One turn moves every row onto another: examples first, then more rows asked:
Z686: [13  6 17  0  4 15 14 -5 -7  1 -1  4  9  7 -1  4  9  9  1]
Z293: [  8  11  17   1  -5  20  12 -16  -4  -3  -5   1  17   7   2  -5   7   9
  -2]
Z572: [  8  30  10  -4 -18  15  -9  -2  -2   4   7   9   8   5  -4 -15  15   0
  -3]
Z577: [  2  29  11   2  -9  14 -12  -1  -1  -2   4  10  11  -2  -5 -15  14   5
   6]
Z44: [14 11 17  2 -1 20 11 -9 -6 -4  8 -2 18  7  1 -6  6  8  2]
Z964: [  5  10   4  -4 -11  -5  -4   8   1   6  10   5  -4   5   1  -5   5  13
  -3]
Z546: [  6  31  16   4  -6  19  -6   0  -2   5   0   8   2   3  -8 -13  16   4
  -6]
Z693: [  4  32   8  -6 -10  12  -9  -1   2  -1   0  11   9   1  -6 -20   6   6
  -4]
Z673: [ 13  10  18   0  -6  16  18 -10  -5  -6  -2   0  10   6   7  -6  12  11
  -5]
Z79: [  7  10   6  -3 -12   0  -7   2   2  -3  13   5   4   3  11   3   0  13
  -2]
Z769: [  7  10  -1  -5 -11   0  -2   0  -2  -1   4   3   1   6  10  -2  -3  19
   4]
Z669: [  3  30   7  -4  -7  16  -2   3   3   2  -1  12  13   3  -5 -20  17   7
  -3]
Z586: [  7  15  19   0  -3  22  14 -13  -4  -4   4   5   8   6   4   3   9   4
   5]
Z949: [  4  17   1 -10 -10  -4   0   6   2   0   3   2  -1   0  11   0   4  17
   1]
Z176: [  5  20   7   1  -9  19   4   6  -1  -7  -8   2  14  -9  -6 -13   8   3
  -9]
Z215: [  6   5   3  -8 -14   5  -3  10   2  -2  10   2   2   4   5   1   1  10
   7]
Z278: [-1 25 -5  0 -6  2  8  3  0 -6  8 14 -2 -4  5 -8  1 10 -3]
Z595: [  9  28   5   3 -14  16  -5   4  -4   1   2   8   1   1  -4 -17  15  -3
  -9]
Z75: [10 17 13  1  1 16 16 -8 -8 -2 -3  3  8  2  2  6 10 -3 -2]
Z752: [ 12  15  -1   2 -11   5  15  -8 -12   2  -3   1  15   2   8   1  13   9
  -7]
Z758: [ 2  5 -5 -3 -8  0  4 10  1  2  7  5  1  4  3  0  4  5  0]

Z572 goes to Z215
Z673 goes to Z669
Where do these go?
Z769 goes to Z293
Z546 goes to Z964
Z595 goes to Z758
Z752 goes to Z176
Z44 goes to Z577

One turn moves every row onto another: examples first, then more rows asked:
Z227: [ 15  -7  -2 -19 -13   3  -3  -1  16   2  -6   8   3  -5 -11  15  -1  -7
   3  -5 -19   6]
Z687: [ -8 -14  -8 -16 -11   2  -9   0  11  -7   4  -9  15   5 -16  11   6  -4
  -7   9 -18   0]
Z76: [  8 -13  -4 -16   1   7  -8  -1  14 -13  -3  -7   4  -5 -19  -1  14  10
   0  14  -4  -3]
Z904: [  1 -18  -3 -18  -8   1  -2 -13  14   2 -11  -5   7   1  -1   8   0 -18
 -14  -3 -12   7]
Z141: [ 15 -12   0 -22  -8   6  -7   3  19  -3  -1   6  -4  -2 -17  16  -2  -3
   1  -5 -20   9]
Z488: [  2 -15   1 -16  -8  17   0  -8  22  -2 -13   3   4  -4   1   3  15  -5
   0  -5  -2   5]
Z116: [  9 -18   0 -21   1  16  -8  -7  25  -2 -13   1  -2  -8  -3   5  14  -4
  -1  -6  -4   2]
Z42: [ -7 -13  -6 -28   1  -3 -12   5  16  -7  -1  -9   6   4 -10  11   4 -14
   2   3  -9   2]
Z923: [ 11 -11 -13 -19   0   6  -2   9  13  -3   3  -7   7  -6 -27   4   1 -15
   7   2  -3   4]
Z102: [ 10 -16  -3 -19  -5  17  -2   0  24  -5 -10   3   1  -5  -1   7  17 -12
   2  -6  -5   5]
Z632: [ 12 -14  -7 -14  -4  14  -8   5  11  -6  -5 -12   5   6 -16   2  18   6
  -7  13   1  -1]
Z86: [  9 -18  -4  -6  -4   9  10  -8  13  -8  -8  -6 -11 -10 -19   3   2  -8
 -11  -1   3   8]
Z477: [  8 -11 -10 -16   0   6   0   7  18 -13   3  -2   3  -9 -29   4   2  -6
   5   5  -7  10]
Z961: [ -8  -8  -4 -28   1  -1  -6   4  16  -9  -4  -5   6   5 -12  14   7 -14
   6   4  -8   5]
Z134: [ 12 -16  -4  -8  -3  13  11  -6  14  -4  -9 -13  -8 -10 -18   3   4 -14
  -8  -3   2   7]
Z835: [ -1  -7  -7 -27  -4  -1  -4   3  15  -8  -4  -2   3  -4  -4   8  -2 -18
 -12 -12  -7  10]
Z35: [ -7  -1  -5 -12 -10  -2  -1  -1   7  -5  -5 -18   5   5 -14   3   3  -6
 -16   7  -5   4]
Z784: [  6 -18   1 -21  -1  13   0  -9  25  -6 -12   4  -5 -13  -6   3  12  -3
  -3  -3  -2   3]
Z147: [ 15  -9  -3 -24 -12   9  -8   8  15  -2  -3   4   2  -5 -13  16   5  -5
   5  -3 -20   3]
Z231: [  9 -17  -7 -18   2   9 -15   4  11  -7  -2  -8   9   3 -11   3  13   8
  -2  10   1  -3]
Z647: [  8  -9  -8 -18   0  11   1  11  17 -10   6 -11   3  -7 -29   5   4  -8
   3   4  -6  10]
Z296: [ -9 -12  -6 -17  -8  -1 -12   4  10  -6   3 -13  10   6 -12  12   2  -3
 -10   8 -14   4]
Z455: [ 11  -9 -12 -16  -5  12  -6  13   9  -5   1  -9   4  -2 -30   8   5  -9
   4   5  -7   6]
Z781: [ -6 -11   0 -17  -8   1   2 -14  10   0 -15 -14   3   7  -7   1   7 -13
 -11   5  -2   2]
Z299: [ 17 -13   3 -13 -12  10   2  -5   1  -1  -7  -8  -8   4 -11  10   8   5
 -16   4  -9   2]
Z83: [ 12 -16   2  -8  -8   4  -2  -9   3  -8  -7  -4  -8  -2 -19   7   1  10
 -10   7 -10   1]
Z643: [  1 -13  -1  -8  -6  14  14  -3   8  -4  -2 -12  -9  -4 -16   4   7 -12
  -8  -4   4   7]
Z442: [  0  -1  -8 -13 -12  -2  -3  -1   3  -9  -8 -16   8   2 -15   1   1  -4
 -17   4  -4   3]
Z534: [  0 -24  -5 -19  -7   4  -2 -13  14   2  -7  -3   4   1  -3  11   3 -16
 -18  -4 -10   3]
Z62: [ 10 -13   1 -22  -7   6  -5  -2  18  -6  -3  12  -3  -8 -17  12  -1  -2
   3  -4 -18   9]
Z81: [ 17 -13   3  -5 -12   4   0  -8   4  -4  -7  -8  -8   4 -17   9   2   6
 -11   4 -14   3]
Z525: [ -1 -12  -2 -17  -3  -1   1 -13   8  -1 -18 -14   1   6 -10   7   6 -12
 -10   8   3   0]
Z224: [ 12 -11   1 -10  -9   3  -1  -1   1  -2   0  -7  -8   5 -12  15   1   8
 -14   5  -8   1]
Z23: [  1  -8  -9 -25  -1  -4  -6   0  17  -4  -5  -5   5  -3  -5   8  -2 -22
  -8  -7 -10   7]
Z899: [  7 -11  -2 -14   0  13 -10  -1  14  -9  -5 -10   5   1 -14  -1  18  11
  -1  11  -6  -2]
Z705: [ 11 -14  -2 -11  -6  17  11  -4   7  -2  -8  -6 -11  -3 -13   6   8 -17
  -8  -7  -1  10]

Z647 goes to Z141
Z147 goes to Z102
Where do these go?
Z442 goes to Z687
Z227 goes to Z488
Z76 goes to Z477
Z42 goes to Z23

